Here is a table of points, one per row:
69|63|-37|20|6|4|-20|-23|17|10|-84|18|-9|19|16|-12|-29|65|-21|-14|8|8|-10|9|27|2|-31|43|55|10|26|-53|-3|-27|-4|-12|-24|-34|-73|31|21|-6|-11|20|-4|-8|37|-25|-33|25|32|31
1|6|-47|-29|31|-9|8|-10|1|-9|16|6|-7|7|36|-17|34|-80|-42|7|10|8|-5|-16|24|-5|58|-36|-9|-41|7|-25|-1|-51|17|37|-22|-5|-7|2|11|75|32|-2|-75|-7|-22|8|40|43|76|30
-28|-16|-10|-36|14|8|89|-40|59|-50|-6|-12|23|17|-9|49|5|40|-2|3|13|-18|45|1|-22|-44|-57|19|-40|-17|23|53|-23|14|8|-18|-47|-18|24|4|-11|72|-13|38|8|41|17|2|3|40|21|-20
23|-26|12|-5|-15|39|35|10|24|22|25|39|57|29|1|23|9|-16|3|26|-17|39|-13|-31|94|-12|13|16|15|-7|35|-64|-4|44|-13|-2|51|4|15|51|-24|16|61|-42|14|-12|25|-9|10|32|-78|49
35|18|-3|-2|5|-5|37|-28|-17|-5|26|61|4|-21|-17|-7|37|36|-23|-32|-2|-20|-14|29|-11|48|-32|2|35|-32|-46|29|15|-41|22|19|64|16|42|-73|33|-16|-23|-42|28|32|16|-29|1|68|-17|29
-18|13|7|-39|19|18|1|-30|-20|-38|-75|-31|15|-4|28|4|14|26|13|32|28|-12|1|43|100|34|-14|-19|-47|-3|-2|-17|84|-42|53|-14|19|25|24|-30|-22|-41|10|15|29|-3|-8|26|-9|-35|7|0
-29|21|-21|-6|-16|4|2|0|0|48|-1|-9|19|-46|-3|-20|36|76|28|16|-74|29|-28|25|-14|0|2|-32|-27|22|-54|10|31|-9|-44|-33|20|10|-28|38|56|40|86|34|-3|5|-47|-32|-42|2|-16|-22
7|-31|-26|8|54|-34|-35|-31|27|35|17|35|5|0|81|-21|14|2|22|-35|-18|-51|-38|-35|3|-47|15|-13|34|-34|-27|55|20|15|18|-59|18|-19|-8|58|-13|-1|-35|-20|64|-1|35|34|30|-45|21|2
-45|-26|3|12|-21|-8|-53|-17|-36|-23|43|-24|0|34|17|8|90|49|-4|-14|34|-18|4|-4|46|15|-46|12|-4|45|-20|0|-46|17|-21|18|30|6|-2|40|16|16|-73|-2|-59|9|-3|-28|-14|-37|18|29
-43|-36|38|15|54|-68|-13|-26|23|9|-23|-20|-38|-16|-57|14|42|18|-7|37|-46|-3|-26|-12|22|-64|18|-2|24|-29|18|-50|-65|-18|-15|3|38|-5|-6|-80|-7|-23|8|-12|1|-6|28|0|-32|-12|-2|-28
2|31|-3|1|-23|-15|-17|-35|6|3|19|-9|-19|-18|11|-67|-1|-73|0|13|-5|55|29|7|-2|-54|-46|-5|-6|-3|-71|-51|-6|29|20|16|-32|-10|49|30|55|-17|-29|12|3|43|5|85|-26|7|-27|-14
10|2|85|-34|-13|-33|-82|-16|-39|-63|-13|69|-8|21|-3|-28|-59|29|19|6|-8|5|-21|22|12|-40|20|9|-41|12|24|12|-8|6|-61|-3|-6|43|0|-7|14|4|45|16|-17|39|19|-8|54|14|10|18
28|10|35|-3|-14|5|73|27|-5|34|-17|-40|-10|-29|10|-31|8|8|-41|-19|13|-20|-27|24|32|-64|-5|-15|57|11|24|44|43|80|-32|-12|-57|37|3|-48|13|-4|-17|-46|-43|3|-28|3|25|-43|-1|10
-8|-11|-9|-16|21|40|-36|77|10|21|-33|-1|-42|-31|11|50|-34|-60|53|-68|-9|23|-3|20|46|-31|-35|16|-24|-32|19|21|-34|16|22|10|19|-3|15|-41|62|26|-25|37|27|-23|-39|-37|-41|16|14|33
-52|-5|-23|-7|19|48|-10|66|14|3|-40|37|-32|16|-49|-10|-25|44|-49|34|42|-17|-54|-17|-67|37|-7|-19|4|-42|1|-29|-39|4|14|-17|13|37|31|43|3|-17|-2|-17|-10|31|-33|36|25|-50|5|17
20|-49|8|-16|-42|3|58|-25|-82|-56|-27|-8|1|-29|8|30|-17|-29|10|61|-20|24|-23|50|-33|-15|4|-22|35|-6|-17|22|-41|3|-26|-36|21|-66|15|28|-12|-21|-19|0|11|-53|-36|32|18|-1|32|41
20|-5|-21|23|27|60|0|-32|3|20|-20|27|6|-12|2|-9|-38|-6|-28|66|-22|14|10|12|7|5|39|8|-29|61|-2|43|-10|82|38|71|47|29|-29|-34|4|42|-49|-2|22|18|1|32|9|-5|23|-50
10|10|3|3|11|-16|-11|-30|26|4|9|29|41|45|-20|100|0|-32|16|-25|-16|6|30|1|-30|-6|-15|-38|24|50|28|-44|47|-4|15|-17|19|-6|17|11|51|-70|-8|-30|-20|48|-72|-16|33|-36|41|-29
-26|-26|52|-10|16|33|-1|-14|-50|-3|18|0|16|6|7|-44|44|-30|-40|-36|-32|36|4|-8|-32|72|-22|-47|6|-22|80|-10|20|13|25|-9|-22|-19|-47|-18|30|43|-25|66|29|4|24|-5|12|-32|-36|-24
-22|-9|-8|-1|-11|48|52|13|-15|-6|13|34|6|-9|-69|-17|-7|7|21|-78|30|85|-23|-16|24|-38|18|-13|-21|24|-37|-7|22|-75|-47|17|-17|-32|-28|-15|-37|11|-50|-20|13|-1|20|16|4|-36|31|-26
39|-23|-46|-25|-7|-27|14|6|0|-40|-39|-9|35|20|-30|-44|42|-40|19|-30|-10|-4|-21|1|-28|38|6|44|-72|-34|-9|17|-33|82|25|25|-25|-36|-51|3|21|-53|39|-47|-3|-2|31|-17|-12|-25|21|10
-53|3|25|-32|6|39|48|-48|9|33|-16|-34|-10|-15|49|-7|-34|-23|-15|-34|3|-24|6|-23|-36|-13|51|64|4|39|-16|-16|-16|-17|-1|-11|45|1|-5|15|-7|-70|14|40|-17|26|6|-75|19|12|-29|0
92|4|-25|4|20|14|24|14|-42|-23|20|-53|-70|43|-18|-55|26|15|44|10|17|-2|24|-54|0|-15|10|-4|1|10|41|30|-26|-26|16|-40|28|2|20|12|6|13|11|-26|21|7|-69|-19|-2|17|10|-50
1|42|-11|4|-51|4|-32|-30|-5|38|66|27|-36|-3|22|22|-14|52|-1|7|-3|41|7|-28|-6|1|1|3|-23|-56|13|-12|10|46|27|-20|-25|-5|-51|-58|-90|-48|-2|14|-17|10|-66|5|-11|13|4|23
9|-29|-19|-25|-8|-9|-31|1|-3|72|5|-9|21|-49|-52|-34|19|-70|32|35|51|-4|4|9|-8|-5|-65|-17|20|4|2|-13|5|14|-5|1|-28|46|9|33|-58|3|16|16|18|-8|28|-61|31|40|72|-51
-7|53|10|10|24|-7|11|-8|21|-2|39|24|-41|38|-11|-10|-24|12|-8|-40|-16|-8|-22|29|6|36|11|-10|23|47|-39|2|-22|50|20|12|-10|-34|106|-8|-57|12|64|41|10|-50|23|-20|-9|-59|32|24
9|-20|-31|-17|-32|-23|-55|-5|28|4|-26|-55|-22|-5|-29|7|-19|4|-8|-27|44|3|44|14|-64|-21|9|-27|9|-1|10|-1|63|3|-11|4|69|-40|-7|-26|-40|61|27|-39|-13|26|26|15|-19|-39|-42|49
-50|37|14|-27|26|31|-23|-14|-51|5|-39|-17|9|11|41|-9|-5|-15|21|-24|-43|-16|16|-28|-58|16|-63|9|-16|40|2|-12|-22|-8|-9|4|-44|28|2|-13|-34|35|-1|-113|8|-71|-16|27|-24|52|-10|-10
-33|73|17|22|-49|-30|14|-42|19|-19|38|11|-92|-54|-34|41|9|-27|9|36|6|-56|-46|-2|19|31|19|30|-28|9|45|-1|30|-32|19|17|-18|-15|-12|59|18|18|-3|-37|31|10|10|-17|-7|-28|-15|6
16|13|70|43|21|-30|15|20|11|17|-10|14|4|21|1|14|25|20|6|-33|24|22|52|98|-35|-20|46|6|-19|-27|-1|-13|-15|-16|65|-7|13|61|-28|64|-38|4|-7|0|-15|-11|-8|9|-8|22|-23|-8
-33|-7|39|-9|37|-32|-19|39|25|-10|25|-43|7|-13|-13|-15|-33|63|-6|34|52|20|9|-14|28|45|38|-19|-1|-4|-33|-15|46|60|1|-5|-17|-78|10|12|46|-10|-38|-31|27|-19|-12|-37|27|70|2|-15
27|2|27|19|62|8|23|36|-18|45|36|24|16|11|-41|-14|-9|7|1|47|-29|-66|31|-25|-41|-44|-23|24|-41|-10|11|-16|63|-25|-39|62|9|-9|-19|10|5|-38|-25|68|-19|-63|-4|5|-27|3|-7|62
-52|-8|-70|40|-1|-37|31|15|-6|-10|60|-3|11|13|-27|-21|-61|-13|-1|-3|-10|-34|63|62|22|19|-1|3|18|50|8|-39|-22|-13|-15|-66|-7|44|-75|-48|33|-4|13|8|35|-14|21|17|-5|11|-2|54
36|-34|43|32|-44|45|-17|37|65|-33|12|-40|-29|-1|16|-13|-14|1|-38|-18|-87|-51|29|25|28|49|-26|-6|12|-25|-23|-21|-14|-39|-47|35|10|-15|-9|6|-33|-23|17|-7|6|37|-4|10|30|3|34|-36
9|-69|7|12|-50|2|-33|-19|62|-13|-7|7|36|-32|-43|-37|-15|-8|11|-29|-9|10|-31|-51|-2|30|14|40|6|31|38|41|8|-28|61|-44|-18|24|40|-11|22|2|-12|25|-59|-56|-21|68|-28|44|-1|-3
-3|47|-33|-7|10|3|-18|48|24|-57|21|-57|-21|-2|15|35|31|3|5|33|-18|89|5|-23|-20|-19|-20|-14|27|26|6|64|-8|-22|30|22|-7|38|-26|-10|17|-53|14|24|-12|-42|76|15|69|7|-23|10
-50|10|-26|49|12|17|-15|-25|-44|-22|0|28|10|11|2|9|-39|-13|-24|-8|51|-21|40|2|35|-5|-11|8|43|-68|11|68|16|1|-33|29|14|-26|4|22|13|-26|57|-1|-51|-30|2|8|-25|-20|-38|-95
-6|-19|-1|23|-73|-23|-7|5|-23|95|3|-27|53|46|47|5|-40|40|4|16|-10|4|9|-13|-9|1|39|-31|-27|-39|46|26|-49|-56|3|44|-41|-5|82|9|37|-13|-2|-21|25|19|43|-11|-11|-25|15|15
33|-34|30|-2|13|46|16|-21|53|-8|2|-13|-13|45|40|27|11|-31|74|58|65|22|-26|-15|-43|39|14|22|29|-19|-49|-8|8|-8|-48|0|-48|59|-20|-43|26|30|-7|8|6|-18|16|-9|-40|-24|-11|-3
-36|7|17|31|-64|-55|28|79|-37|-38|-38|18|25|20|22|5|-14|-2|58|-1|-15|-41|-2|-70|-7|8|16|-20|56|15|-42|-12|34|20|22|51|18|6|-27|-2|-39|19|-3|43|-12|53|-8|-6|-25|26|-8|0
56|-10|-41|0|17|-34|-3|46|-53|0|14|-3|-16|-21|19|48|-35|-4|-29|2|-46|0|-18|4|-8|28|5|25|-42|-8|-15|-42|30|2|-14|-79|2|11|42|-3|-37|22|-45|7|-68|25|69|-28|-11|-1|-38|-45
18|-4|-53|-24|22|-3|-33|-26|4|21|-33|-5|25|-35|-24|28|39|-8|16|-16|10|-53|5|23|13|23|50|-6|25|10|-11|6|-54|-21|-31|26|-74|-19|11|0|-35|-3|-6|29|18|17|-49|28|62|-6|-98|2
26|31|20|4|-14|-20|-14|57|14|-8|15|13|70|-28|48|23|31|-38|-97|7|64|-5|-14|-25|-12|-12|6|9|-45|43|-5|30|-34|-26|-26|-19|20|-26|-1|-12|-23|-10|17|-5|63|-1|-34|12|-40|-8|0|-18
There is one direction along which these points spread out most. Take the direction at right angles to it along which they spread out most. Go by this last direction. Where along it does each point below lie, from 0 to 99? The average is 50, and the first point in the table lies past the average. One standard deviation of the points above along it is 16.
27|2|27|19|62|8|23|36|-18|45|36|24|16|11|-41|-14|-9|7|1|47|-29|-66|31|-25|-41|-44|-23|24|-41|-10|11|-16|63|-25|-39|62|9|-9|-19|10|5|-38|-25|68|-19|-63|-4|5|-27|3|-7|62 81
-28|-16|-10|-36|14|8|89|-40|59|-50|-6|-12|23|17|-9|49|5|40|-2|3|13|-18|45|1|-22|-44|-57|19|-40|-17|23|53|-23|14|8|-18|-47|-18|24|4|-11|72|-13|38|8|41|17|2|3|40|21|-20 52
-36|7|17|31|-64|-55|28|79|-37|-38|-38|18|25|20|22|5|-14|-2|58|-1|-15|-41|-2|-70|-7|8|16|-20|56|15|-42|-12|34|20|22|51|18|6|-27|-2|-39|19|-3|43|-12|53|-8|-6|-25|26|-8|0 56
-6|-19|-1|23|-73|-23|-7|5|-23|95|3|-27|53|46|47|5|-40|40|4|16|-10|4|9|-13|-9|1|39|-31|-27|-39|46|26|-49|-56|3|44|-41|-5|82|9|37|-13|-2|-21|25|19|43|-11|-11|-25|15|15 18
-52|-5|-23|-7|19|48|-10|66|14|3|-40|37|-32|16|-49|-10|-25|44|-49|34|42|-17|-54|-17|-67|37|-7|-19|4|-42|1|-29|-39|4|14|-17|13|37|31|43|3|-17|-2|-17|-10|31|-33|36|25|-50|5|17 26
-50|10|-26|49|12|17|-15|-25|-44|-22|0|28|10|11|2|9|-39|-13|-24|-8|51|-21|40|2|35|-5|-11|8|43|-68|11|68|16|1|-33|29|14|-26|4|22|13|-26|57|-1|-51|-30|2|8|-25|-20|-38|-95 30
1|42|-11|4|-51|4|-32|-30|-5|38|66|27|-36|-3|22|22|-14|52|-1|7|-3|41|7|-28|-6|1|1|3|-23|-56|13|-12|10|46|27|-20|-25|-5|-51|-58|-90|-48|-2|14|-17|10|-66|5|-11|13|4|23 55
-3|47|-33|-7|10|3|-18|48|24|-57|21|-57|-21|-2|15|35|31|3|5|33|-18|89|5|-23|-20|-19|-20|-14|27|26|6|64|-8|-22|30|22|-7|38|-26|-10|17|-53|14|24|-12|-42|76|15|69|7|-23|10 69
-45|-26|3|12|-21|-8|-53|-17|-36|-23|43|-24|0|34|17|8|90|49|-4|-14|34|-18|4|-4|46|15|-46|12|-4|45|-20|0|-46|17|-21|18|30|6|-2|40|16|16|-73|-2|-59|9|-3|-28|-14|-37|18|29 40
26|31|20|4|-14|-20|-14|57|14|-8|15|13|70|-28|48|23|31|-38|-97|7|64|-5|-14|-25|-12|-12|6|9|-45|43|-5|30|-34|-26|-26|-19|20|-26|-1|-12|-23|-10|17|-5|63|-1|-34|12|-40|-8|0|-18 27
-7|53|10|10|24|-7|11|-8|21|-2|39|24|-41|38|-11|-10|-24|12|-8|-40|-16|-8|-22|29|6|36|11|-10|23|47|-39|2|-22|50|20|12|-10|-34|106|-8|-57|12|64|41|10|-50|23|-20|-9|-59|32|24 31
-52|-8|-70|40|-1|-37|31|15|-6|-10|60|-3|11|13|-27|-21|-61|-13|-1|-3|-10|-34|63|62|22|19|-1|3|18|50|8|-39|-22|-13|-15|-66|-7|44|-75|-48|33|-4|13|8|35|-14|21|17|-5|11|-2|54 92
10|2|85|-34|-13|-33|-82|-16|-39|-63|-13|69|-8|21|-3|-28|-59|29|19|6|-8|5|-21|22|12|-40|20|9|-41|12|24|12|-8|6|-61|-3|-6|43|0|-7|14|4|45|16|-17|39|19|-8|54|14|10|18 53
10|10|3|3|11|-16|-11|-30|26|4|9|29|41|45|-20|100|0|-32|16|-25|-16|6|30|1|-30|-6|-15|-38|24|50|28|-44|47|-4|15|-17|19|-6|17|11|51|-70|-8|-30|-20|48|-72|-16|33|-36|41|-29 36
